(in the rows, 128 means zero)
These are runs of 6 systems, one row a step. Runs of the same system follow the same rule from any start.
run 1, pumat:
[[124 108  77 109  90 137 146 124 109 152  95 136 127 124 148 137 129 110
  141 147]
 [161 134 145  97 126 115 159  95 148 132 115 123 120 107  93 151 151 161
  133 120]
 [138 154 167  97 159 149 114 141 125  88 131 171 125 122 136 106 139 119
  121 134]
 [120 113 106 129  99 124 146 153 101 142 144 144 108 132 175 116 139 100
   81 109]
 [136 133 102 106  74  87 118  87 119 152 100 126 155 116 107 132 112 123
  135 129]
 [134 125 147  84 163 168 131 103 137 109  78 129 121 104 122 158 152 142
  146 153]
 [135 160 154 128 133 142 156 156 130 114 169 154  95 109 143  90 169 157
  101 110]
 [144 122 100 112  77 103 128 145 104 129 142 181 143 154 132 110  97  74
  124 119]]
run 2, vut (8 x 20):
[[ 90 147 100 167 145 135 106 141 127 125 131 105 120 136 160 107 136 138
  128 140]
 [124 128  96 151 107 142 139 141 147 112 139 144 122 161  90 136 118 158
  166 114]
 [153  92 181 119 139 127 141 118 143 130 132 119 138 131  85 163 112 134
  130 109]
 [127 133 167 147 171 114 114 137 125 149 145  93 136  95 162  98 125 108
  112 153]
 [113 157  55 160 132 113 123 152 131 128 145 129 118 162 156 105 125 112
  146 143]
 [120 120 106 127 115 129 116 107 147  94 113 138 130 183  78 179 116 152
  137  85]
 [116  92 218 134 150 166 115 122 130 130 121 104 140  95 105 141 124 158
  123 122]
 [145 131 129 169 144 119 161 169 125 172 175 105 120  93 160  68 130 115
  148 173]]
run 3, bir (8 x 20):
[[129 102 152 144 176 199 162 177 139 118 148 134 101 122 140 123 144 140
  159 151]
 [154 145 103 151 101  85 158 168 119 140 196 155 109 150 148  83 126  99
   99 105]
 [112 115  97 133 121  86  70 108 117 120 103 123 171 180 118 156  69  73
  129 121]
 [ 82 107 136 161 178 154 114 101 146 133  93  50 115 126 140 180 151 172
  112 121]
 [106 157 117 174 106 178 148 170 141 133 167 140 109 108 118  68 151 198
  182 146]
 [184  75 118 118 104 126 182 179 122 131 175 187 126 171 105 137  88  71
  152 116]
 [141 137 159 145 184  39  85 104 129 132 148  77 149 152 145 138  95  70
   68 108]
 [ 31 155  80 158 155 175  54 118 118 110  70  97 132 129 187 126 148 146
  132 162]]
run 4, kise (8 x 20):
[[146 131 103 131 170 115 150 145 137 125 142 122 106 148 157 132 133  96
  121 137]
 [ 86 146 103 152 130 122  94 125 120 118 122 115 124 147 158 124 131 128
  100 111]
 [ 95 112 141 134  92 154  97 117 122 126 104 132 154 126 102 136 109 152
  144 122]
 [162 103 166 123 131 137 164 127 145 145 137 119 128 108  85 139 127 152
  155 129]
 [167 148 119 139 171 101 158 151 142 127 167 126 109 136 142 109 132 105
  135 141]
 [ 96 131  82 144 137 116 106 140 113 119 125 127 119 165 176 133 124  90
   93 117]
 [ 74 122 131 140  98 140  77  96 118 126  88 107 152 127 119 144 120 157
  117 112]
 [141 107 168 122 119 165 143 126 143 128 122 133 142 102  75 132 124 173
  181 141]]
run 5, pumat (8 x 20):
[[146 135 102 154  80 100 163 168 126 123 200 169 101 170 123 106 128 125
   95  67]
 [131  83 143 106  91  90  82  94 106 143  92 126 188 142 102 161  61  70
  125 121]
 [ 99 126 149 123 186 158 119  96 130 147  72  57 116  67 174 141 167 150
  119 172]
 [130 209  75 150 116 141 155 160 150 105 170 166  92 129 126  68 175 188
  165 134]
 [166  66 123 108  89 130 162 154 126 105 153 196 133 201  71 175  78  87
  133  75]
 [126  85 237 120 157  92  84  89 109 160 112  64 166  79 140 146 100  95
   65 122]
 [ 83 206  65 144 165 140  93 136 119 134 100 107 119  87 214  59 171 131
  153 212]
 [140 131  12 135  67 141 210 142 160 111 142 165  78 197  90 171 157 180
  159  80]]
run 6, rugil, 8 rows:
[[ 98 142  77 166 141  72  89 111 130 136 126  79 138 169 151 140 107 102
  103 116]
 [ 63 133 108 146 132 178  96 113 142  98  87 112 122 147 117 161 146 189
  136 106]
 [137  96 174 139  98 189 175 160 139 126 158 155 115 112  81 123 138 189
  161 111]
 [187  98 154 131 135 101 151 166 125 148 179 152 148 140 108 103  75  68
  166 152]
 [119 123 100 154 192  74  99 122 126 140 126  73 133 163 180 149 105  57
   92 136]
 [ 47 167  74 179 127 141  86 113 140 106 109  91 110 157 148 138 158 191
  102  90]
 [105  94 134 125  63 219 151 142 132 111 114 174 124 128  70 144 136 201
  179 105]
 [204  69 214 115 129 119 177 153 133 153 178 145 148 115  70 126  80 102
  163 132]]
run 7, kom, 8 rows:
[[ 98  88 114 180  66 163 145 191 109 140 182 160 117 155 132 102 114 140
  126  94]
 [175  84 110 140 111  83 155 116 149 160 137 107 159 161  59 163  70 107
  185 132]
 [130 126 169 129 233 111 101 105 139 136 102  56 139 105 161 145 127  95
  116 171]
 [ 70 180 115 192 147 143 101 168 127 107 172 118  95 139 181  76 165 166
   85 102]
 [101  94  88 163  55 159 116 160 130 108 146 179 146 199  66 143  79 144
  177  92]
 [171  39 200 116 149 112 152 100 140 171 114  73 159 111  78 191  80 105
  143 133]
 [136 183 155 166 211  90 123 141 135 163 164  61 117  70 192  59 153 119
  117 188]
 [ 72 161  20 179 130 156 109 188 124  76 154 173  93 216 179 111 138 116
  127 108]]
run 8, rugil, 8 rows:
[[ 71 117  95 155 100 194 110 153 133  93 120 156 119 173 113 143 129 172
  150  99]
 [143  49 181 146  90 161 163 149 127 148 154 132 136 129  75 151 100 148
  144 101]
 [157 123 162 168 178  91 117 149 146 144 173 100 159 138 105 104  75  92
  172 159]
 [103 125  69 167 202 127 126 153 138 121 131  90 101 175 189 150 133  89
  117 144]
 [ 75 133  79 173  84 134 117 131 136 105 140 126 106 184 116 153 142 182
   93  51]
 [ 98  73 176 138  80 195 102 138 126 115 116 156 164 137  63 145  88 165
  179 113]
 [172  67 197 158 172 134 174 162 144 173 173  85 134  99 110 123 101 117
  167 163]
 [151 169  65 175 194  64 131 163 150 122 180 109 118 185 156 107 110  78
  143 147]]
run 9, kom:
[[137 103 130 123 133 127 148 131 119 165 117 104 130  96 152 122 130 106
  134 160]
 [137 167  88 135 155 108 143 130 147 117 138 122 101 142 142 124 151 137
  127 128]
 [107 136 129 115 129 142  91 122 128  84 111 158 138 162 113 143 116 128
  126 108]
 [122  92 175 127  95 139 130 122 112 149 129 118 137 100 121 132 122 140
  104 109]
 [145 140 108 139 118 116 155 137 134 163 144 117 127  97 133  92 133 133
  163 166]
 [145 133  87 114 168 129 146 135 141 102 119 142 108 167 141 154 133  99
  134 133]
 [118 144 164 118 138 107  89  98 130  99 122 125 137 141 113 144 125 136
   84  84]
 [ 92 115 146 142  85 154 107 135 103 153 118 124 147  86 143  93 124 143
  135 145]]
run 10, vut (8 x 20):
[[130 128 155 164  76  82 123  97 147 154 161  90 144 131  59 134 115 191
  118  71]
 [146 110 173 117 194 151 109 129 136 129 103 112 163  99 115 126  95  97
  195 202]
 [130 124  87 171 177 111 178 158 139 147 166  83  71 151 191 137 163 117
   80 111]
 [116 201 117 146 115  92  59 126 142  70 156 173 155 180  84  96 103 141
  144  97]
 [ 88  17 144 140 113 194 121 140 115 142  86 110 149 150 114 196  85 111
  146 123]
 [138 157 167 173 142  95 153 106 158 177 163  45 116  69 112 104 159 205
  126 128]
 [171 158 107 121 199 133 138 175 142  95 152 175 131 154 134  95 104  69
  204 192]
 [113  85  97 149 127  93 135 131 124 117 146 110 101 207 148 195 119  95
   36  41]]
run 11, bir (8 x 20):
[[120 143  58 101  83 101 144 106 104 168  92 121 120  99 176 118 154 111
  110 150]
 [155 156 101  93 120 110 133  76 159 106  90 137 138 145  61 169 130 166
  174 123]
 [141 116 234 100 178 177 128 130 138  90 131 144 120 102 105 138 146 157
  110 112]
 [126 139 145 118  85 137 137 160  84 155 152 159 119  69 188  54 150 101
   88 146]
 [156 131  40  81  65  70 143  92 112 153  88 150 147 143 126 146 109  77
  145 141]
 [144 145 167  94 190 109 103  57 169  92  81  89 136 138  76 200 136 161
  128 110]
 [ 86 153 208 124 150 214 108 152 121  98 130 148 111  68 156  78 176 186
  115 137]
 [159 100  80 100  16 135 199 166  85 173 151 197 111 103 151  84 135 101
  125 134]]
run 12, kise, 8 rows:
[[113 130  84 142 107  90 106 140 102 139 138 133 139 155 164 110 105  73
  104 127]
 [ 88 109 112 120 115 132  91  85 121 132  65  98 147 132 125 174 120 133
  118 122]
 [122 138 167 125 146 173 129 118 153 114 114 120 127  97  88 127 150 196
  171 143]
 [173 122 146 132 125 140 184 180 135 125 190 171 103 134 114  99 134 131
  143 118]
 [150 128 108 136 127  54 125 131 114 144 158 122 131 157 157 121 103  59
   78 108]
 [ 78 126  96 126 151 127  67  93 114 131  60  88 151 128 166 152 120 101
  124 161]
 [ 83 125 128 134 108 202 134 117 144 120  91 121 113 103 103 146 163 216
  159 127]
 [180 143 175 126 102 126 166 154 149 111 192 179 120 133  59 101 123 168
  156  93]]

Which system made each of these runs?
run 13, 2 rows:
[[ 93 117 141 143  81 141 114 132 105 142 128 125 131 111 143 111 135 150
  101 106]
 [141  99 107 127  94 125 151 126 125 168 117 117 145 110 110 128 110 124
  172 157]]
 -> bir
run 14 (2 x 20):
[[109  69 197 156 135 172 109 141 131 139 128 105 154 118  95 143  93 146
  157 130]
 [159 103 127 176 141 116 184 156 152 178 177  84 116 116 112 119 120 147
  167 147]]
 -> kise
run 15, 2 rows:
[[151 176 141 137 175 113 129 144 145 109 164 134 117 127 128  94 140 133
  138 141]
 [114 119  91 141 126 118 117 149 119 108 140 147 120 181 148 140 112  93
  104 100]]
 -> pumat
run 16, 2 rows:
[[192 146 130 104 153  88 176 125 142 149 150 126 115 104 126 115 141 110
  139 149]
 [122 175  94 102 164 103  94 120 119  98 106 147 125 145 174 120 137  82
  105 142]]
 -> kom
run 17 (2 x 20):
[[107  57 106 150 120 153 158 140 122 144 118 101 111 156 141 180 123 124
  109 104]
 [135 180 169 145 132  97 107 103 152 126 152 106 143 103  87  97 133 186
  138 119]]
 -> vut
run 18:
[[ 96 180  91 149 173 110 120 121 143 104 131  97  86 151 176 137 177 152
   71 100]
 [ 67 145 134 143  82 166  56 140 107  94 120 172 162 143 118  94 104 145
  144 120]]
 -> kise
run 19, 2 rows:
[[136 190 103 146 128  84 105 123 140 137 145 122 150 113 118  72 116 131
  171 165]
 [132  91  78 110 158 152 150 133 138 106  96 139 112 182 133 189 121  96
  147 130]]
 -> vut
run 20:
[[123 108 110 182 127 119 142 131 149 162 144  77 135 136 103 133 109 153
  167 137]
 [156 142 138 138 193 112 136 124 164 112 143 106 128 150  99 146 119 132
  159 139]]
 -> vut
run 21 (2 x 20):
[[112 179 148 153 142  92  74 134 135  79 171 147 129 176 121 106 121 134
   84  72]
 [ 72  74 132 156  59 152  80 135  91 150 108 128 173 133 126 126  78 112
  133 124]]
 -> kom
run 22 (2 x 20):
[[120 126  81 150 151 126 133 126 142 143 112  91 128 138 135 139 122 128
  168 161]
 [121 132 146 140 186 147 127 131 153  93 131 115 109 156 119 158 139 149
  122 109]]
 -> kom
run 23 (2 x 20):
[[103  98 155 131 110 150 104  99 134 132  91 106 154 121  83 160 111 164
  149 122]
 [133 125 170 139 168 173 149 158 138 135 144 118 117  86 137  98 144 149
  159 168]]
 -> pumat
run 24:
[[151  96 115  84 106 141 158 137 111 126 109 170 124 136 138 147 125  89
  123 129]
 [137 137 169 129 123  76 107 103 122 142 139 103 144 116 121 123 116 120
   86 103]]
 -> rugil
run 25:
[[160 104 159 128 111 115 160 129 140 136 154 133 125 137  87 144 116 142
  125  94]
 [131 136 172 131 162 114  97 132 119 132 137 119 154 111 142 100 106  96
  126 153]]
 -> bir
run 26 (2 x 20):
[[143  77 150  90 140 121 124 115 112 120 102 139 140 153 130 178  99  67
   93 110]
 [ 95 160 170 171 146 101  83 116 129 141 148  74 140  99 146  93 134 156
   93 120]]
 -> rugil
run 27, 2 rows:
[[111 157 150 172 175  98  61 108 153 121 130  79 175 140  92 118  86 139
  174 151]
 [ 83 110 102 187 195 186 128 168 146 112 135  94 104 165 161 147 133 142
  150 142]]
 -> pumat
run 28, 2 rows:
[[147 130 186 141 171 126 129 131 146 135 150 102 135 102 112 115 124 142
  143 143]
 [138 148  85 141 157 124 147 164 130 126 149 137 107 142 166 100 137 100
  143 157]]
 -> rugil
run 29:
[[137 144 163  95 162 111 114  95 126 130  99 104 136  92 145 130 142 118
  106 144]
 [ 99 164 109 134 114 147 126 144 115 121 132 145 105 109 172  87 165 148
  107 129]]
 -> kom
run 30, 2 rows:
[[122 145 138 141 129 116 138 135 122 144 149 110 112 102 155 100 151 146
   99 121]
 [134 145  83 118  99 116 125 130 123 122 121 160 138 149 120 117 114 112
  159 142]]
 -> pumat
run 31, 2 rows:
[[120 147  40 149 142 107 130 129 142 119 119 118 114 179 143 148 126 110
  144 133]
 [ 98 110 138 127 119 151 111 115 134  91 109 134 119 168 104 179 133 157
   93  66]]
 -> rugil
run 32, 2 rows:
[[122 136 149 145 185 151 130 128 158 104 130 101 114 137 115 147 141 162
  142 126]
 [129 130 124 149 126 156 149 175 130 114 169 158 103 145 138 104 138 137
  130 116]]
 -> rugil
run 33, 2 rows:
[[107 151 134 121 141 138 128 109 133 117 111 109 105 109 145 135 170 168
   95 110]
 [124 134 126 121  71 153 134 138 120 129 128 167 136 110 105 100 127 159
  160 130]]
 -> bir
run 34:
[[ 96 162 101 111 107 143 105 122 116 106 103 155 123 125 152 111 151 141
  116 126]
 [132  96 116 110  73 158 165 133 120 137 118 154 117 123 113 143 135 148
  136 113]]
 -> pumat
